One turning vector, and how many ticks it has turned:
The counts run from 0 to 342.
[ 97 126 168 167  71 151 153 146 119 145 145 138 159 137 112 128 100 138
 111 142  96 115  79 102 129 137 160 137 139 125  88 135 112 174 119 114
 140 149 120 132 155 149  66 175 160  83 110 121  92  85 144 119 148 133
 154 144 105 137 144 175 123] => 264
[139 118 187 171 129 110 166 132 151 158 117 140 114  94 149 152 120 119
 132  89 134 121 191 121 159 183 136 147 142 111 166 117 110  85 131 149
  92 142 125 160  93 113 113  90 124 105 143 139 169 125 156 172  86  75
 113 110 128  94 103 142 154] => 221
[128  98 137 139 127 134 139 121 168 127 139 125  57 110 147 170  46 121
 165 133 137 125 155 123 148 144 154 158 101 120 132 132 129 123 129 141
  89 119 125 171 100  86 107 110 125 114 134 141 146 167  93 148 100  73
 129  99  99 126 124 144 171] => 229
[129 101 135 155 125 136 163 153 169 107 142 184  32  98 144 139  91  99
 151 130 125 109 160 116 147 156 116 133 100 149 104 121 141 162 110 139
  94 119 120 171  78 121 110 136 144 111 135 157 116 167  77 144 100  76
 138 108 105 128 125 145 157] => 232
[130  88 144 133 108 135 126 118 139 146 128 119  93 100 133 185  58 124
 136 118 103 144 156 118 178 141 179 160 103 125 135 124  96 105 136 152
  91 145 110 156  99 147  99 101 103 106 143 161 157 133 134 178 112  76
 112 121  97  93 121 134 169] => 226
[138 117 130 158 132 156 117 152 161 145 171 191 119 135 151 162 136 152
 106 150 128 104 131 107 115 202 106 121 132 147 103 100 138  98 107  93
  77 140 120 111  69 128 173 172 147 143 138 139 139 103 124 175  89 101
 109 153 120  98 162 159 144] => 67
[118  96  89 139 125 142 122 162 158 141 161 184 103 157 127 138 138 138
  99 128 135 121 143 118 148 170  97 120  92 169  90 144 130 118 111 166
  83 110 132 101  68 161 161 135 132 138 108 121 120 116 124 152  64  77
 120 137 107  80 143 127 149] => 318
[ 87 118 186 183  93 153 178 155 137 146 150 144 145 145 111 124 121 139
 124 127 143 115 121 108 133 168 148 136 161 119 115 137 141 183  97 123
 138 118 121 137 158 121  55 151 164  94 103  83  98 117 127 110 126 126
 178 126 106 138 168 170 114] => 261
[132 117 170 137 103 124 145 163 128 142 131 145  98  99 116 100  53  90
 165 105 131 130 148 129  83 110 127 149 128 117 153 153 154 163 109 163
 123 148 157 177 137 111  80 110 133 109  90 133 115 102 112 118 109  87
 119  98 117 101 100 152 164] => 122
[140 125 152 144  98 124 136 160 134 117 134 178  92  87 138 122  83  61
 148 125  92 114 163  93  88 113 109 129 105 121 139 148 174 165 105 160
 123 134 145 141 124 143  74 116 156 111  89 178  84  94 131 135 125 106
 120 133 134  99  77 163 165] => 125
[117  93 119 134  83 140 138 186 130 153 138 104 136 125 123 135 103  82
 170 153  87 154  80 106  99 100 169 127 139 121 154 145 110 143 152 156
 163  96 112 144 153 128 102  96 166  97 124 152  87 121 113 107  97 108
 130 125 170 177 107 139 149] => 16
[117 133 152 107 125 153 101 158 136 149 136 165 191 153 147 126 122 101
 138 130 152 152  99 124  51 136 119 106 145 124 161 150 140  88  78 136
 103 126 142 122 142  64  99 126 157 131  92 110 129  90 140 149 105 131
 125 117 141 144 122 196 138] => 286
[127 109 153 167  79 172 148 140 151 125 141 149  98 148 142 151 136 108
 128 191 122 136  90  83 137 157 112 148 129 105 116 114 126 166 108 128
 144 117 139 135 101 177  65 139 155 104 163 138  90 110 137 122 107 100
 143 153  98 160 166 149  91] => 252
[137  90 131 161 116 144 140 192 134 185 144 102 163 161 144 143 170 149
 137 141 133 135  99 116  77 164 136 147 182 111 145 133 121 100 143 114
 137 123 119 137 138 114 141 149 159 141 154 108 111  62 161 104  61 101
 136 110 141 152 152 175 102] => 180
[113 141 133  99 124 178  88 167 110 192 169 133 204 134 137 139  99 108
 106 157 127 154  96 127  76 120 156 109 136 109 168 159 135 108 114 137
 122 111 114 125 174  84 103 110 143 117  88 130 118  70 141 151 114 145
 107 135 141 133 124 174 165] => 283
[146 103 103 132 116 109 136 154 150 132 140 145 125  99 130 115 115 129
 159 139 105  96 150 126 105 150  85 130 121 152 117 121 163  94 119 158
  74 162 122 110 124  72 148 142 180 155  88 101 125  64 115 143  84 101
 127  87 142 101 129 181 172] => 52
[ 95 133 161 189  98 156 164 163 154 144 143 145 126 143 147 158 152 116
 131 144 114 140 106  66 160 157 162 131 148  90 128 136 137 166 126  84
 158 114 100 128 118 175  73 135 156  81 153 168 120 150 128 152 138 113
 137 171 132 155 126 147 121] => 1
[132 126 153 116  84 149 119 138 168 140 125 191 149 138 167 148 105 100
 133 159  96 166 138  96 130 132  86 148 109 116 127 127 153 118  94 137
  89 153 145 113  90 151  77 137 163  95 122 162 137 103 111 178 121 112
  84 164 102 134 131 164 128] => 141
[138 125 135 166 126 148 128 160 173 161 169 171 118 134 167 173 136 150
 106 160 141 108 146 116 130 201  97 126 139 147 125 110 137  92 122  98
  75 119 126 116  84  94 164 156 166 161 148 122 126 115 138 172  83 104
 111 118 111 109 159 158 131] => 68
[149  93 110 146 139 135 117 169  97 156 147  99 133  99 130 148 102 116
 135 113  99 117 117 116  80 122 168 104 133 113 139 141 138 105 153  96
 135 115 123 144 158 114 144 124 127 150 123 163 111  76 163 134  88 110
 139 100 163  94  88 174 191] => 197
[131  80 130 107 122 118 121 137 119 145 100 115 148 137 113 117 112 103
 154  98 110 152 143 120  85 153 103 145 185  88 138 139 149 124 101 178
  92 147  99 140 124 149 102  95 157 109 119 105 150  55 145 119  72 113
 135 182 152 141 131 161 164] => 37
[137 100 100 107 124 140 109 143 121 152 140 122 133 104 112 138  85 133
 161 126  87 127 139 127 109 135 115 123 136 136 105 130 151  87 135 139
  64 156 110 127 152  89 140 130 143 118  95 115 153  60 101 146  84 128
 131 110 137 102 139 177 203] => 49
[124 107  83 112 132 129 122 128 174 152 174 149 125 111 129 180 133 119
 139 169 172 105 157 112 139 149 114 126  91 140 136 124 160  78  90 162
  70 105 114  83  94 105 149 118 175 163 107 118 128 105 128 158 101 100
 128 136 113  88 157 122 159] => 60
[130 101 136 129 146 161 105 142 143 160 158 167 113 101 173 182  92 103
 122 130 156 132 157 120  92 147 122 104 113 117 165 150 137  89 109 139
 107  78 176 148  95 114 118  94 124 153 125 153 126 135 170 159  88  99
 101 131 133  81 100 142 151] => 212
[136 105 168 113 113 139 126 126 102 137 118 127 113 109 108 123  46 104
 140  74 117 151 132 123  92  96 173 141 128  95 124 144 133 147 113 163
 124 146 130 181 148 134  63 100 106  97  90 148 137  99 133 132 104  91
 153  98 104 100 100 161 178] => 119
[125 109 119 158 119 141 161 151 196 137 155 133 107 119 180 186 163 144
 139 143 138 104 133  91 159 176 128 140 122 117 154 122 119  73 107  75
  90 127 113 107  98  97 122 152 147 155 179 141 137 115 153 171 100 106
 130 111 114 125 152 160 109] => 72
[141 113 135 165 115 146 149 141 137  95 141 151  50 110 126 136 117  98
 119 158  84 109 149  89 166 150 120 142 113 140 100 102 116 162 134 119
 124 140  96 157  74 161 123 112 144  93 149 177 109 128 106 156  97  77
 135 117 123 124 126 124 177] => 235
[132  98  73 127 122 100 119 151 137 111 125 123 115 138 129 146 147 110
 143 116  57 129 143  82 154 150 103 138  82 163 134 147 118  78 129 133
  88 159 101  98 102 124 125 125 125 129 116 170 149  80 131 177  80 101
 121 131 148 109 107 157 185] => 309
[130  93 158 145 105 127 146 120 156 161 120 127  95  97 144 174  73 128
 145 112 115 135 170 130 177 153 146 170  98 131 167 135 103  96 136 159
  84 135 131 156 111 118  87  94 112 107 148 144 164 141 144 173 114  78
 109 104  97  93 115 141 158] => 225
[105 116 158 129  99 155 125 158 107 165 143 143 183 146 116  96 141 105
  94 131 131 153 113 122  99 136 145 100 171 145 138 136 110 140 134 200
 142  95 108 145 159 133 117  87 163  84  85  97 104  96 142 116  88 123
 120 120 162 135 122 145 175] => 24
[119 116 161 144  72 158 150 178 144 167 144 108 153 122 118 136  82 134
 156 159 109 126  86 121 108 125 171 151 136 114 139 144 136 164 127 126
 145 130 139 136 178  96  67 156 164 114 110 116  89  86 129  90 126 116
 134  93 113 150 145 186 125] => 266
[122 128 168 123  97 167 150 127 166 141 149 156  93 127 138 140 126 138
 117 190 162 142 109 108 154 123 135 137 107 147 108 106 109 131 109 176
 129 114 136 144 100 109  92 122 158 100 114 106 117 142 102 134  87  90
 148  51  73 133 168 132 127] => 245
[119 106  97 148 134 116 105 196 142 161 145 145 131 130 124 119  85 137
 140  79 102 119 158 132 128 179 112 132 138 155 128 154 140  94 138 139
  62 142 102 149 135  56 155 121 132 122  98 115 158 121 101 145  74 117
 106 120 153 107 126 175 179] => 303
[109  63 117 180 110 162 150 129 150 129 161 111  72 117 125 201  96 136
 152 129 124 113 119 100 132 139 184 127  99 112  74 141 127 151 120  91
 130 104 133 139 116 178 121 160 122 133 146 140 119 124 123 151 113  82
 162 138  90 116 147 132 134] => 338
[136 104 124 132 158 164  96 122 112 137 140 157 103 105 168 183 100  93
 112 112 124 151 143 107  92 137 133 106 129  83 141 119 137  94 113 114
  96 112 133 157  96 142 124  97 108 130 138 179 161 123 142 181  90  90
 109 135 126  97 102 153 179] => 214
[140 104 138 159 114 132 166 152 166 131 141 164  46 105 132 140  81 104
 166 137 121 108 163 116 156 153 128 150 122 137 127 102 140 154 136 158
  97 121 121 180  94 108 133 104 144 103 133 157 124 151  75 136  92  71
 126  83 117 125 126 143 168] => 233
[115  85 140 158 140 110 157 129 175 137 157 103 122 139 127 169 137 142
 159 117 185 103 133 103 162 173 177 166 133 116 132 116 107  99 115 116
 106 134  92 141 117  92 142 130 142 142 149 101 139 138 135 141  89  85
 160 103 108 125 165 140 129] => 77
[146 121 151 140 162 144 148 122 132 152 123 153 108  86 177 156 111  98
 131 100 142 134 168 110 116 162 113 123 164  87 169 111 139  75 126 135
  94 119 128 174 108  93 138  77 133 116 136 159 175 131 136 165  83  96
 130  99 153 102 113 157 165] => 217
[127  96 158 140 144 123 120 124 124 126 159 152 129 147 133 124 119  95
 108  94 165 115 150 106  83 136 144 104 101 155 136 154 135 106  75 156
 124 116 149 118  67 156 131 119 133 144 113 142 120 108 185 154  98  82
 116 133 128  53  80 148 183] => 207
[ 95  87 113 137  87 148 134 165 137  94 157 137 114 142 128 113 145  60
 157 133 117 153  98  83  75 104 133  97 117 129 125 159 118 157 100 149
 159  86 121 118 132 133  61 124 171  97 102 141  60 117 120 117 125 131
 139 151 156 169  99 149 156] => 18
[104  89 146 151  76 139 133 175 136 134 147 126 125 169 113 114  88  94
 142 127  83 148  68 108  93 111 184 124 141 150 104 145 106 170 129 126
 161 132 121 137 132 154  98 153 160  93 127 156  92 114 117 112 113  97
 122 131 133 165 116 167 153] => 13
[ 90 108  96 135 104 155 119 160 153 142 179 137 152 179 109 160 175 137
 113 172 134 119 100  90 133 159 138 111 103 169 103 147 112 140  98 139
 125  82  89  79 127 147 114 140 166 125 131 102  74 108 139 119 101 135
 135 153 135 134 172 133 135] => 170
[126 106 139 174 147 145 160 145 138  82 157 124 101 140 135 120 187  98
 123 128 156 103 103  77 124 136 164 119 117 151 123 133 101 124  96  86
 162 112 117 150  95 120 119 140 145 119 121 145  93 131 150 134  74 105
 201  70 125 122 112 146 161] => 92
[146 113  98 142 138 166 119 179 143 178 155 149 101 127 144 170 121 157
 101 156 115 139 130 125 152 174 130 134 109 147 108 124 140 111 147 146
  95  99 121 140  88 149 184  97 130 141 132 133 139 100 113 149  59  66
  91 119 112 103 154 120 142] => 320
[115 105 174 169 106 142 155 136  88 132 113 130 119 102 134 119 129 101
 103  74 120 134 144  80 122 143 144 121 139 100 137 159 128 149 123 120
 148 113 125 147 129 171  46 118 114  96 139 154 114 102 191 132 108 123
 156 140 129  92 100 165 152] => 112
